Each path is a new rotation, seen through one point. The rows after it are directions, each followed by how far the rotation turns it, in degrees each step (0 if it stays put).
Each turn is a multiple of 5 degrees from 10 to 175, or 0.
Each row of a path follows its step; steps can be skipped.

step 0: [  4  -1   3  37  17  36  22   5   0  28  23 -35  24   6  32  -9  -4  25
  -7  25 -16  24  18 -12 -28 -14  22  32   6  -8  25  23 -10   8 -21  14
 -16   6 -25  17 -46   5  21  25  19 -18   7  31  29 -16  -9]
step 1: [  0  14 -19  12 -26   8  22  10  63  16  -7 -37 -30 -25  15   9  -2  13
 -27   4 -12 -23  41 -36 -31   2  -7  25   6  -4  24  32   5   8  27 -10
  -6 -22   2 -23  -7 -12  12  33  26   2   5  17  28  -6 -15]
step 2: [-27  -7  -4  -1 -22  11 -12  15  16 -17   6  -2 -58 -27  -3 -15  21   5
 -38  22  -4 -18  55  22  -8  -3  -8   5  28   9  17   6   8  -2 -10 -21
  -5 -15 -14  -3  -1  -1 -30  23  21 -52 -16 -15 -24  18 -36]
step 3: [  2 -17 -15  -6  -3  11   4  -1  -6 -22  11  32 -19   7   1 -17 -19  24
 -25 -27 -28 -29  25  12  -9   6 -30  15  21 -33   9  18  -9 -31   0  40
  -5 -35 -20  38 -33  16 -15  -3 -31 -35   7 -13 -38  10 -21]
step 4: [ 19  -3  26  27  17   3  19 -18  -1 -37  51   6  -4  -9   7 -33  -6  43
 -12 -10   6  11  11  -1  -7 -22  20  20  14 -13  25   8  -2 -21  30  44
 -29 -11  52  26 -24 -11  11 -16 -10 -20   4  10  -2 -15  -3]
step 5: [  9  13  -9  -7   1   5  33   1   9 -22  64 -24 -18  10  14  20  16  -6
 -18   8  -2  23   8 -54  -6   5  27 -10  39 -30  34 -23  26 -22   6  26
   0 -12   2  -8  -6 -15  -6  -6   7  -9  13  39  37 -10  -9]
step 6: [-23 -34  27  18 -21   4  27  -8  15   2  31 -13  -9   0  13  18  10  12
  12  16 -20  10  17 -38   2  35  23 -25  -2 -10  46  10  22  13  11 -35
  18 -28 -13   0 -14  13 -37   6  19 -31  19 -25  20  22 -30]
step 7: [ -4 -23   2   9 -17  39  15 -16  16   4  26 -27  -5 -15  28  18  -8  -8
  -7 -29 -32 -36  10  34  -9  25  14 -38  15  27  14  40 -13 -33 -24  -5
  16  -8   6  27  -6 -12  -1  32  -6 -19   9 -35   3  19 -32]
step 8: [ 12  11   4  18  -8  26  11 -16   5 -17 -16 -35  10 -27 -14 -40 -26  15
   2  -4  -4 -14   5  16  -3  11  44  -3  67  -9   5  37 -26 -20 -20  17
 -18   4  -1  -6 -48  12 -10  19 -21 -11  -9  -7  -9 -19 -22]
step 10: [-13  10  14 -11  -2  26  13 -10  -8  -6   6 -25 -34 -13  17   4 -11  44
 -31  22  -7   4  30 -15 -32 -17  -2 -19  22 -17  -2   7  25  23  26 -34
  -9 -50   8  -3  29 -10 -13 -45 -24 -20  -2  22  14  13 -28]
step 11: [-20  -6 -24  11  28  23  23 -23 -13  21  13 -11 -21  14  25  -7  41  34
 -11 -21   2   6  33   2 -34  32 -13 -20  17  32  19 -12  24 -28  -3  -1
   7 -36   4  -1   3  40 -17 -16 -20 -24  13   0 -29  18 -21]
[  8  -1 -16   1   4  -1  -5   0   3   6   6  -5   0   5  -4   4   1  -3
  -2   7   0  -3   0  -4   2  -1   5  -4   1   3  -8   5  13   1   6 -12
   2  -7   4   0 -14  -6   4  -8  10  -4  -4  -4  -9  11   6] | 80
[  3  -4   3  -7   9  13   6   3  -3   4  -9  16  -6  -2   5  -7   2  -5
  11  -6  -2   1  -8   1  -2  -4  -3  -5   1  -1  -4   7   7  -3 -10   5
  -5  -1  14  -1 -12   3   0   6   2  -6   0  -1   2   4   1] | 85
[ -1  -1   1  -5  -3   5   4  -5   2  -7  -1  -4  -3  -4   6  -1   4   0
 -18  -3   4  -7  -4   2   1  -8   6  -8   4  10  -3  -7   3  -3  -6  -3
 -12  11   2 -12   4 -12  -1  -4  -3  -6   6   0  -2  -2   9] | 125
[  2   5  -3  -3  -5  -2 -14  -2   5   0  -3  -8  -6   0  13  -9  -3   2
   2   2 -14   0  -4   7   3   2   9  -5  -8  -4   5   7   6   3  -1   2
   0   3  -9 -10  -1   3  10  16   3   1  -4  -8   2  -4   1] | 55
[  0  -4   4   5  -4   3   2 -16   2   4   5   4   0   6  -1   8   2 -17
   3  14  -7  -2   6  -7   6  -6   3 -12   0  -4   0  -5  -3   1   3   7
  -1   7   7   2  -3   6   3   2  -5   4   5  -9  -3  -8  -2] | 45
[  3  -5   3   4  -9   5   0  -2  -2   1  -3  -4  -8  -2  -3  -4   5   2
   0  -4  12 -11  -5   6   1  -5  -9 -10   2  -2   6   0   7  -8   1  -6
   9   3  -7   8   7  14   0   3  10   5   7  -5 -11   7  -2] | 80

step 0: [  7   8  24  -4  31   7  -3   2 -29 -12 -14  -7  15   1 -10  -7 -30   1
 -27  29  -9  17  -2 -19 -22 -19  10  30  30 -10 -43   7   9   9  32   7
  -5  28   7  34 -46  33 -15   2 -13 -18  -4 -15   6  41 -14]
step 1: [  6 -19  12 -11 -22   9 -18   4 -12 -42  43 -21 -13  22 -34  -8  -7  12
 -16   6  -9 -36  -5 -24   2 -11 -13  24 -15  29 -30 -27 -10  26  -2 -17
   7  17  -3  45 -13 -26 -13 -28  19 -21  -7 -16  -7  17 -13]
step 2: [  7 -43  10  11  -3  27   4  22 -16 -22  20  14  -7  18 -37 -32   1 -18
  12  -4 -14  -4 -18  24 -12   3   5  -8  29   3  -9 -18 -13 -17   1 -26
  20  19  43  36 -16 -11  29  -8 -32  -4  -5   4  37 -29  27]
step 3: [ 11   1  -6 -12 -14  -3   6  27  -3 -18 -15  12  18  25  -2 -40  39   5
  -3   5  20  32   9   9  -1 -24   0   2 -18  -9 -45  -5  33  16  36  -2
  24  21  27  13 -41   2 -12   5 -23  31  -8 -34  -6 -11  16]
step 4: [-13 -15 -12   8  27   1  42  -7  24 -51   5  -9   8  25  10 -33  12  19
 -20   6 -27 -27  16   4  10   7  10   4   9 -10  -8  -9  -3  -4  21 -17
  20  30  32  23  15  -3 -37   8  21  16  -7 -29 -14  47 -14]
step 5: [-14  -5 -49   7   6 -11   7  -9 -19   0   4  21  25 -32 -29 -23  -5   8
  28  25 -29 -24 -21   4 -20 -26  13  -2  27  18  -5  -5 -16   4  14 -30
  16   8  -2  28 -11  -2 -28 -29 -17   3 -28 -29  40   9 -22]
step 6: [-24  16 -17   2   1  19 -13 -15 -38   9   0   6 -12  -4  -7 -17  19 -15
 -17 -10   3   8 -10   2   7 -15  -1  13  29 -17 -15 -30   6   6  24  20
  -8  26  30  43 -56 -27 -24 -27 -37 -33   1  -2 -27  18  -4]
step 7: [ -2 -11  -3 -29   5  17  -3  13  -5 -15  41  -5 -18   5 -31 -46   5   4
 -47  30   6   1 -16  18 -22  17  -7  50  -2   9 -10 -14  -4 -13   2   0
  23  37  -9  23 -41   9   5  19  22   4  20 -11  -6  28  -3]
step 9: [  5   8   6  27  32  18  17  50  -4   5 -37 -11  15  20   1 -19  24 -16
  -1 -35  -6   2 -14  17   3 -16  28  20   1  14 -10  10  -4   0  23 -26
  16  21  35  38 -37   2  -5 -17 -34  30  -7   5  14   7 -16]
step 10: [  1  23 -33  -7  24 -17  26   9 -10 -28  10 -17  -2  15 -25 -43 -15  41
  -9  -7  13   6   7 -39  12   8   4  11   8  16  -5 -23  33  27  40 -30
  -5  35  16  -6 -30  12 -12 -18   5  15 -10 -17  -8  17  -8]
step 11: [ -6 -37 -10  -2  22   5   0 -17  -6 -17  18 -13 -18 -11  -9 -37   6  14
  20  21 -37 -16  38  -5  -1   0 -22  18  15  14 -25  -3 -12  -8  -2 -23
  12  19  36  12 -11  12 -33  -8 -13 -47 -31  16  27  21 -24]
[ -3  -4  -7  -9   5  -7   8   1  -3 -18  -3  -1  -3   3   6   2   8   2
  -1   0   0   4  16  -2  -3  -8  -7  -8   0  -2   2  -1   2   1   0 -13
   3  -5   7   0   5   0  -3   2  -1  -4  -5   0   4 -17   3] | 45
[ -4  -2   6   9  -6  -2  -8   1   2 -10 -11  -1   6  -1   4  -4   1   6
  12  15   1  -2  -4   2   7   9  -7  -1   9  -8  -3 -11  -2  -3   4   4
   5  -6  -2   2  -3  -9  -7   1   7   7   2   0   3  -5   6] | 35
[-10   4   1   8  -8   1   2  -8   2  -4   7  -6  -6   9   5  -3   1  -2
   0  -7  -8   4   4 -15   5   5  14 -12  -2  -6   0  -8   0  -1   0   7
  -6   9  -2  -1   3 -13   0   3  -7  -5  -5   1  -1   1   3] | 160
[  9  -2   1   8  -3  -7  -6  -1   1   8  -1  -4  -1  -4   7  -7   1  -7
 -11   6 -11   3  11   4   7   0  -7 -13  -3   3  -6  10   0   0   3   4
  -7  -3   2   7 -10  -2   4 -11   8   0  -7  -2  -5  -4  -6] | 135
[ -5  -3   2  -5  -6   9   3  -6   3   5   7   5   5  -1  -5   3   5   2
 -13   2   0  -3   5 -13  -2  -4  -6   5   8  -6  -8  -4 -11   4 -10   0
  -8  -4  -1   1 -11  -1   0  -4   2   0  14   7   9  -8   0] | 65
[ -4  -5  -3   0   3   2   7   6   0   0  -7  -6  -3   1  -3 -13 -14  -6
 -12   0  12  -9  -1   2  -1   6  10 -13   0  -7   8  -6  -5  -5  -3  -3
   6  -6  -2   3  -1   1   7   1   7  -1   6  -1   3  -2  -9] | 140
[ -2  -4   5  -6  -7   5  -8  -7  -9   6  -8   0   2  -9   1  -6  -4  -2
   9   2  -3  -2   4   2   1  -2   4  -2  -8 -18  -5   4   0   5   1   1
   3   1   6  -7  -1  11   3   0 -13  -5  -5  -4  15  -1  -3] | 125

step 0: [ -6  -8   3  48 -25   6  -2  -7  11  31   3  10  14 -32   4 -12 -33  13
 -15  -2  -3  -7   3   8  42 -21 -11  46 -39  21   8  30 -31  30  20 -26
  52  45  16   5  -2   9   3  -2 -19  26 -11  39  22 -11  15]
step 1: [ 41  20  -6 -35 -44   7  11 -10  16  18 -12 -47  21  -9  -3  13  -2 -12
 -25  -5   4 -23  -5 -12  40   8   6  91 -11 -14  12  32 -11  -4   5 -20
   1  15  -3   9  29  26  15  24   9  15  -3  -8   6  20  21]
step 2: [  0   0  -9 -12 -29 -45  38 -22  -8  26  14  -9   6 -11  23   7   2 -19
   3  -4  37 -27 -16  29  20  -8 -44   6 -10   6  -1  -1 -42  15  39  -5
  21  12   4  18  30  14  32  59 -10  30 -23 -21  17 -35  10]
step 4: [-43 -22   7 -35 -22   7   6  12 -52  23   1  -3  23 -24 -28   3  10 -12
  -4 -23  32 -23  26  23  -4 -34 -33 -36 -21 -27 -13  14  -6   0  17 -21
  35  17  -2 -30 -16  52  -1  14 -13   4  12 -21   6 -12  28]
step 5: [-34 -12   5  26 -21  30   4  -9 -16 -19 -24   3  12 -22 -27  -9  12  -8
  -4 -16   2 -16   6   0 -34 -33 -21  27 -30  -9  19  29 -35  -4  32  13
  35  14  -2  20  20  39 -37 -26  16 -25 -15 -11  30  48  25]
step 6: [ -4 -21  -9 -27  -3  46  12  11   2  17   4 -26   6 -43 -45   6 -11  18
 -19  11  34 -17  16  12  12 -20  -5  15  22 -19  27  12   4 -23  29 -26
  51   7 -17  28  34  17  37 -10  11 -24   9  11  49  -4 -13]
step 7: [-14  14   5  -2 -54  -4  10   8  24 -36   3   3 -19 -12   5  -6  16   8
   7  -3  17  24   7  -2  35  11 -27  -5 -12   8  19  48  -2   8  26 -29
  24   8 -12  28  49  -3   5   4   2   8 -34 -20  83  26  -4]
step 8: [-12  12 -26 -22   6  16  15  17 -19 -16  31  -6 -13 -18 -34 -19  23 -27
 -31 -23  41 -17   0  48  46  38  23  18 -39   0  22  32   6  24  31 -11
 -16   0 -16  -5  31 -14  20  -7   8  11  -7   7  25 -29   2]
step 9: [-34   5  10   1 -11 -17 -26  12 -25  32   1  19  -4 -21 -17   2 -20 -24
  18 -10  20  -5   8   7   4  46  -7  12 -17 -28  -2  41 -26  61  23 -33
 -10  24 -18 -22  28   2   0  -5 -30  36  -9 -57  21  20  -6]
step 10: [-17  -3   7   5   1  39  -5  26 -31  14 -24 -34 -17 -46   9  -2 -20  -9
 -34 -21  26   3 -27  51 -18  21  39  23 -36   5  -2  12 -35   8  41 -17
   2  38  -2  15  -6  21 -24  22 -11  24  -9  -2 -15  16   5]
step 11: [ -2  12  27   6 -20 -15 -22  -4 -18  37 -14 -22  20 -35   3  32  33   4
 -11   0  14  -2  11  35  -5  -8  11  25   7 -26  -8  13 -16   5  14  22
  43  27 -25   6  28  31  24  14 -22  40  38   4  19  61 -23]
[ -7   2   7  -5   1  -4   3  -3   6  -1  -2  -3  17   6   3   4 -10   0
  -5   8  11  11   4  -6   4  -5   1  -9   9 -10   5  -1   4   8  -2  -6
  -1  -3  -8  -4   1   6  -2   4  -2   6   2 -12  -1  -1   0] | 145
[ -7   2   2  -2 -10  -8   5   6   9  -4   9   2   5   3  -4  -2  14   2
  -2 -12   9   6   8  10  10   2  -3 -10   0   7  -3   2  -3  -1  -7   6
  -2  -3   1  -2 -11 -10   4  -5  -2   2   4   4   0   3  -4] | 80
[  1  -1   1  -6   4   3   9   8  10  -4  -2 -14  16  -6  -3  -3  -2  -1
   0   0   0  -5  -7   8   0   1  12   5 -10  -3  -3  -3   9  -9  -1   2
 -11   0  -1   2   4  -4 -10  -8   2  -6  -6   2  -3   1   3] | 155
[  1  -7  -7   0   9  -2   9   8  -8   8  -8  -1   0  -1  -4  -3  -4  -3
  -7   7  -4   2   9   7  12  -3   2  -9  -7   2  -9  -5  -2   3  -3   4
   9  -2   0  14   1   2   3   0  -9   0   0   0  -1 -16  -5] | 170
[  9   6  -7   1   4   4   2 -16  -3 -11  -4  -7   7  -5  -7  -7   2  -6
  -4 -10  -2  14  -8   1  -3   3  -3   2   2  -8  -5  -1  -4  11   2  -5
   2  -5  -2   1  -4  -1   3  -3  -3  -2  12  10   1  -2  -3] | 145

step 0: [  2  18  19 -33  -2 -35 -31 -23   1 -13 -39  36 -13   3  11  48 -14 -10
  30   0  -9  22  24  31 -11  -5  30  -8 -17  -8 -25 -17 -13  11 -14  11
 -10  30   8  28  -1  12   1 -26 -37  20  30 -18  -8  11   5]
step 1: [-21 -22  13  29   3 -23 -21  14  -4 -21 -17   8 -10 -23 -56 -28  35 -33
   3 -20   6  11   1 -37  12  -7  -2 -24   4   6   1  -9  14  19 -15 -36
  29 -13  34  27  -9 -23   5  -2  -7   9  15   6  -2 -36 -41]
step 2: [ -1  34 -15  -6  17  25 -14 -21 -26   5   2   1  13 -12 -12  24  16  10
 -51 -29 -12 -13 -10  15 -22  -5 -15  38 -19   8   4  -6 -22 -10  18 -11
   4   7  30  -4 -12  27  44  16 -51 -10  30  28 -32  14 -12]
step 3: [ 19  10   1 -19 -37  11   1  -4 -53   3 -11 -20 -24 -27  20  -7  -2 -19
  -9 -16  -4   0 -23  -1 -29  29 -20 -13  19 -19 -35   0  27   6 -11   8
  -3 -11 -16 -32  -3 -39  20   6   4  -6  17 -21  25 -60 -20]
step 5: [ 28 -16  -8  -3 -44 -30   2 -26  -2  13  18  19   8  22 -22  37 -10 -15
  -6  57  20  33 -20   8   7   8   4 -12 -10  22 -21  47  38  -8 -10   3
  -9 -29  -7 -25 -30  29   4  -8 -12 -15 -20  13  -7 -16   0]
step 6: [ 10 -38 -25  11  39 -14   2 -14  -7  31  -7   7   9 -21 -17 -34  -3   0
   6   7   2  10 -20  32 -10   5 -16 -22   4   5   9  13  17   3  -8  -7
  45  53  21  -7  44 -16  15  19  23 -20 -28  16  11  26  36]
step 7: [ 24  10  14 -14  16  13 -22  -7   0  55  19  41 -31  13  20  25 -12   9
  16 -25 -51  31  37 -19  21 -14 -11   8 -26   6 -21  15   5   7  25 -12
  -1 -17 -10 -19  -2  14   8  14  42   1  -4  13 -15  17 -10]
step 8: [  9  -6  14  -1 -20   3 -31  -6   1 -35   1 -10 -18 -51  22  13   0  21
  31  17  -3  -5  31  44   5 -29  -9 -20  13   7  21 -30  14  14 -25 -14
   0  -2  35 -13   1 -20 -19 -41  18 -10   5  35  40   9   2]
step 9: [  9  13   3  24  48  12 -22   0  20  -7  -6  48  20   7   9  -9  41   9
  45  22 -17   7  19   0 -13  28  10 -18  -2  20  13 -21  -1 -10  14 -17
  -1 -16  -7  19  -3  15  54 -22 -32  29   2 -31  -7 -12 -20]
step 10: [  3   5 -12  -2 -26  18 -19  12 -15  -2 -42  12 -51  -3 -32  12   7  14
 -36   7  17 -14  22 -19   0 -43  -5  25  31  -6   0  16   5  11  -4 -14
  32 -23   6  10   5 -14  21 -36 -39   7  -1   4 -14 -21  47]
step 11: [  6  21 -42  -8  20   6  -5 -37   3   3  -6  -6  -5   1  22  -6 -12 -38
   4 -34  14   1  22   6  12  28  18   7  20  18 -13 -30 -28  18 -13  12
  22  45   7 -18  -4 -19   6  30 -48  34  -1  21  -2 -34 -22]
[  2 -12  -4   4   2  -5   6   5   2  -9  14  -2   9  -5  -7   0  16   0
  -4  11  -6   0  -1   2   1   3   7   2  -3   6  -2  -9   5  -8   0  -1
  -4  -7  13  -5  -4   5   0  -1  -9  -2  -4   5  -1   2  -5] | 100
[  6  -9   3   9   7  -5  -2   2  -2   8   6  -2  -2   1   3  -3  -6 -10
   0   2   2 -10  -2   5  -4  -1  -1 -10   5 -11   4 -10   2  -2  -9   3
  13   7  -2  -9  -7  -5  -7  -8  -5   3   1  -7   0   0 -11] | 140
[  1   4   0  -4  -2   0   9 -13   2   1   3   5   3   9   4  12  -9  -1
  10  -7 -10  -3  -6  -2   6   2  12   3   1  -7   8  -3   0  -9   9  -2
   2   4   7   3   0   2  14   3  -8   3  -8  -5   4   5  -8] | 160
[ 10  -4 -11   1   7  -9  -4  -4  -1 -10   2   1  10  -6   3   0  -4  -7
  -3  -7   0  -1   0  -2 -10   5   3   2  11   2   3  -4   5   9  -3  -3
  -5   1   3  13   5   0   0   2  14   3  -8  -2   8 -11   0] | 140
[ -1   9   4   9  -1   3   3   8  -2  -1   8   0  -5  -6   4  -2  -7  15
  -1   9  -1  -3  -9   1   1   6  -8   4   7   3   6  -3  -1   0   4   9
 -13   1   0  -1  -2  -1  12 -13  -1   8  -3  -5   2 -10   1] | 65
